One turning vector, and how many steps it has turned:
The counts run from 0 to 162.
[146 142 144 115 114 174 172 110 122 129  92 152 118 161 154  97 136 155
 139 133 181 124 123 109 116 177 168 114 137  86 112  74 126 129  69  92
 109 159 160 135 150 128 126 145 128 122 144  81 133] : 81
[126 146 119  93  81 152 163 145 113 117 127 134 115 102 145  78 115 108
 123 112 166 148 139  98 115 147 133 101 163 105 114 106 141  70 130  39
 163 110 101 133 115 119 111 165 128 124 131 146 136] : 4
[121 146 179 147  90 154 139 135 130 161 158  75  83 164 113 105 133 138
 163 133 144 156 152 148 140 151 143 134 114 159 128 100  90  63 138  93
 158 143 153 146 179 129 159 134 144 105 145 138 157] : 55
[116 115 109 108 175 169  92 108 115  93 119 115 119 145 150 124 166 130
 115 154 118  96 100 140  93 119 109 158 116  74  96 123  97 121 102  90
 127 176 131 142 127 178 126  95 117 108 116 103 171] : 92
[119 166 160 132 117 153  92 139 110 141 125  89 164 156 109 163 143 140
 150 125 139  89 124 175 147 131 160 138  86 133  83 133 129 128 117 132
 139 105 140 164 128 169  83  79 102  93 180 107 109] : 49
[113 124 113  99 134 201 153 126 109 119 146 136 166 144 118 124 163 139
 154 131 129 112  94 129  90 128 127 142  96 119  68 116 106 108 135 109
  64 132 165 156 142 174  85  85 138 117 103 140 165] : 22
[137 127 159  93 102 166 180 110 125 115 105 125 112 103 163 128 154 151
 185 147 132 150 166  88 129 132 157 102 123 106 112  98 108 106 107  49
 101 121 133 136 144 106 112 143 136 167 137 141 131] : 12
[133 131 115 126 123 173 126 126 123 116 118 152 152 165 163 107 147 108
 108 129 166  98  88 170  81 132 146 110 130  72 110  81  92 149 114 123
 135 154 166 103 116 136  82 116 114  96 144  98 113] : 84
[125 163 108 149 150 141 132 114 115 113  94 149 132 127 151 133 148 107
 121 120 145  79 132 169 122  95 171  90 116  65 105 112 140 145  88 109
  78 108 147 129 118 138  84 146  60 142 151 119  76] : 76
[131 178 120 123 155 145 117 131 175  99 129  99 138 104 146 152 136 179
 160 105 133  93 139 148 172 106 139  58 116  96 134 113  98 150 120  99
 105 151 147 141 147 142  93 162  79 127 135 114 104] : 144
[146 150 128 101 143 135 129 140 124  97 142 116 127  69 174 139 145 113
 135 140 134 127 162 143 116 101 156  90 126  77  94 139 138 140 154  53
 125 126 111 147 105 116  70 154 103 158 145 139  82] : 8
[165 182 136 104  64 137 119 169 102 144 164 111 162 110 140 152 135 152
 151 118 116 106 121 104 154 116 146 105 119  84 111 136 121 161 147  60
 159 132 141 115 112 146 165 129 160  91 146 120 111] : 109
[123 136 171 153 100 133 107 139 118 112 133  67 165 114 107 138 133 148
 167 119 145  92 146 150 149 125 151 133  95 150 101 120 106  98 131 110
 145  89 156 130 117 139  73  71 111  92 175 136 129] : 48
[131 146 116 137 105  88  93 100 107  80 111  76 146 132 155 132 156 116
 125  76 141 145 189  63 144 103 129 149 124 126 137 128 133 137 147 112
  96  94 120 119 141 162 126 123 103 126 105 171 126] : 36
[113 125 136 104 126 187 166 116 114 117 141 148 152 164 163 136 158 133
 144 113 146 183 135 122  99 145 152 143 119 127  98  73 135 151 186 122
  98 160 166 138 145 132  92 139 149 137  98 148 102] : 19
[ 99  92 126 145 173 180 151 104 100  94 124 145 157 158 135  98 161 108
 125 121 162 144 139 101  81 155 124 164 129 123  72  79 119 122 125 117
 117 148 148 141 125 162  70  92  90 119 106 149 143] : 88
[133 165 113  84 118 154 137 159 105 124 129 138 141  91 159 122 137 114
 128 131 143 110 130 158 107 127 151 104 117  67 106 138 181 138 137  63
 134 110 115 161  99 133  68 153 106 153 142 106  88] : 7
[137 170 113  92  81 158 136 147  96 131 110 154 157 116 157  97 138  76
 122 120 133 106 108 158  96 125 155 118 121  69 116 128 166  95 117  56
 146  85 128 146  99 128  81 134 109 131 149 123 111] : 6
[130 163  90 101 119 113  84 156 104  90 134  93 137 122 133 115 135 138
 109  88 141 124 155  94 102 111  78 151 118  98 109 129 163 190 171 128
 106 111 127 148 119 185  96 135 109 110 100 101  97] : 34
[137 159  87 114  89 112  77 159 109  90 142  90 148 128 138 100 147  93
  98  98 127 105 124 138  83 104  96 162 118 101 146 148 151 154 166 129
  95  95 145 134 132 189  99 111 116  99  97 110 103] : 33
[109 160 104 102 174 152  78 136 122 120 156  69  87 140 118 152 114 126
  99 103 153 163 165 153  95  96 125 115 119 143  96 122 167 109 168 118
 111 135 133 135 129 167  98 135 126 140 124 140  96] : 128
[ 98 175 130 162 134 133 101 150 130 154 182  72  92 136 121 103 136 102
 110 133 145 123 139 204 113 102 138 120 114 123 119 124 116  87 198 126
 147 148 157 130 147 139 125 157 115 121 108 146 113] : 59
[148 109 129 136 107 159 131 143 126 109 137 143 142 130 167 103 142 107
 129 136 163  87  86 161  92 129 157  92 136  84 117  86  59 112 110  93
 138 150 167  82 117 130  93  98 130  89 155 113 123] : 83
[120 159 123 105  88 160 106 153 124 148 181  74  95 123 122 105 108 115
 120 121 164 151 148 163  78 138 140 118 106 159 128 152 134  62 155  96
 123 118 171 113 153 145 118 116 174 121 124 125 132] : 125
[119 181 115 100 140 150 140 140 150 113 121 108 152 111 139 138 127 175
 167  95 125  71 122 166 149 130 133  94 108  92 132 119 143 145  94 109
  93 118 165 166 148 163  75 143  66 130 137  86 111] : 143
[102 158 144 169 149 128 117 157 114 155 172  95  89 136  99  91 134  91
 124 133 108 132 157 191  88  88 108 133 136 123 106 116 122  99 177 141
 134 118 139 148 131 163 105 145  76 129 125 152  84] : 60
[129 156 147 132  81 161 144 128  83 149 136 140 190 167 100 151 142 122
 154 110 131 141 149 102 120 144 171 124  87 140  73 139 144 108 119 116
 116  74 166 144 145 165 107  86 116 113 159 135 144] : 115
[119 136 107 102 137 152  99  93 127 107 137 111 112 169 145 130 163 144
 108  98 136 169 147  78 125 108 103 133 121 122 122 104  91 139 164 126
  90 174 128 134 150 175 168 151 161 122  84 136 147] : 27
[136 139 107 131 111 133 100 109 111 113 118 129  81 146 152 109 150  82
  91 114 125 170 156 125 120  95 136 106 166  82 130 114 100  87 132  61
 163 119  98 112 116 134 149 182  88 132 135 151 113] : 1
[132 111 150 102 109 172 134 138 111 102 145 146 137 143 174 129 158 116
 152 127  94 148 106 168  85  93 142  97 143  98 112  78  68 156 175 106
 120 144 155 104 117 122  89 131 136 111 133 138  78] : 17
[147 160 128  98  79 122 111 123 108 104 108  89 128 129 122 111 143 159
 148 105 132 115 165  46 139 152 108 161 111 125 121 125 160 145  94 103
 102  84 118 160 147 179 132 115 120 105 126  99 149] : 38
[146 122 167  87  86 181 159 118 109 110 102 143 145 135 157 120 159 131
 186 139 115 112 125 123 131 120 160  89 129 104 109  99  66  83  95  51
  96 104 133 119 124 124 111 112 141 131 141 149 138] : 13
[ 89 168 153 120 112 178 125 155 119 178 152  92 113 163  81 104 113 134
 130 128 139 101  94 184 114 120  95 117 116 136  85 101 112  77 145 120
 177 130 159 157 123 170 129 119 126  76 149 113 134] : 57
[133 160 151 118 115 164  76 114  90 145 145 119 117 188 124 184 158 121
 113 145 101 151 148 145 112  89 135 104  83 115  81 138  95 150 122 138
 130 119 148 133 131 186 134 105 130 122 183 109 120] : 119
[143 126 143 132 115 165 159  95 107 114  69 166 126 181 150 103 150 132
 149 125 152 125 128 100 109 147 156 108 137  99 118  55  93 124  45  94
  96 125 145 113 142 136 111 127 100 127 151 120 126] : 80
[109 139 133 148  83 167 145 143 135 122 101 139 165 182 144  91 156 145
 135 118 153 110  86 154 116 145 131 100 110 103 135  78  88 102 121 139
 144 124 162 128 155 155  93 125  92  87 133  97 160] : 150
[120 155 142 127 132 160 147 112 147 124  89 136 112 178 145 117 154 186
 159 106 135 149 149 101 150 149 111 101 134 104 134  64  99 167 107 129
 130 142 149 154 178 150 109 174  81 129 138 102 123] : 147
[126 116 133 114 106 169 178 123 128 108 156 132 141 122 154 118 171 120
 165 122 142 164 147 114  99 147 154 136 116 146 117  94 106 114 175 113
  79 146 185 131 165 126  89 131 144 146  87 165 124] : 20
[137 121 112 134 150 145  78 102 120  87 141  90  85 154 182 112 171 106
 121 141 124 141 147 130 108 120 137 171 133  69 138 121  97 129 154  77
 144 199 141 112 147 141 171 143 135 119  88 126 130] : 94
[151 164 126 112  62 113  76 131 111  97 111  59 137 132 146 134 147 133
 133  99 149  82 135 114 163 112 145 126 114 113 149 138 101 112 110  86
 136  84 112 121 116 160 148 102 145  88 157 109 144] : 40
[108 168 114  80 139 171 114 114 125 128 103  84  83 136 110 123 112 152
 140  97 153 129 153 108 127 123 123 113 128 156 122 122 147  52  95  80
 106 116 114 153 154 160 140 134 143 147 120 144 146] : 132
[139 148 123 127 131 119 134 118  83 111 128 112 140 131 136 138 156 137
 151 115  78 137 170  62 133 120 128 162 136  90  88 125 170 174 137  80
 131 121 106 164 129 169 164 140  90 127 104 135 116] : 104
[113 144 119 103 104 154  90 167 111 134 172  79 107 116 116 108 117  94
 130 129 125 129 132 178  54 102 113 118 116 146 109 151 117  80 161 115
 120  89 164 118 132 162  89  90 139 106 139 126 109] : 126
[113 105 116 120 130 159 121 123  95 106 125 115 122 160 143  86 140 117
 127 120 113 154 124  71  84 136  83 188 165 101 103  79 116 130 153  89
 170 162 113 138 128 167 155 135 107  97  88 129 134] : 96
[114 146 127 159 109 145 134 170 155 107 162 114 139 112 169  97 149 152
 120 130 185 113 111 168 123 137 130  89  96  75 114 106  94 140 162 125
 151 162 174 121 156 146  75 146 112 108 121 102 144] : 152
[138 150 172 142  84 135 139 151 130 129 157  68 148 109 117 125 123 166
 170 114 176 124 174 125 160 168 154 131 100 157 106 111 135 118 144 108
 149 104 159 145 140 122  81  97 125  96 154 129 130] : 47
[122 163 127 140 126 123 162 141 132 153 125 130  75 137 133  99  90 134
 117  91 162 134 141 101 135 111 120  77 173 102 107  74 142 114 151  76
 124 135 111 118 128 124 159 196 109 119 117 151  86] : 70
[129 106 134 161 157 155 140 119 127  90 164 113 116 127 171 101 157 118
 124 137 170 150 158 134  85 146 161 128 133  92  99  83 101 153 156 107
 129 183 175 102 135 107  67 140 106 123 115 121  93] : 86
[ 96 125 113 180 147 149 124 130 130 104 121 128 141 165 153 122 164 124
  85 122 160 143 125 162 105 110 117 122  96  88  86  75 110 150 151 173
 146 132 141 127 137 169  62 128  68 113 122 112 125] : 154
[133 142 115 147  96 126  99 129 129 104 142  91  69 118 169  84 174 124
  87 162 156 114 133 163 140 122 124 129  90  72 125 121  94  97 108  99
 152 159 121 134 152 160 135 136 144 118 100  94 170] : 160
[110 113 139 184 140 132 148 114 133  93 140 105  97 115 155  96 167 133
 117 140 168 163 181 110 132 141 122 127  97 108 102  97 102 120 140 123
 122 146 147 138 170 156  79 146  89 155  96 142 173] : 156
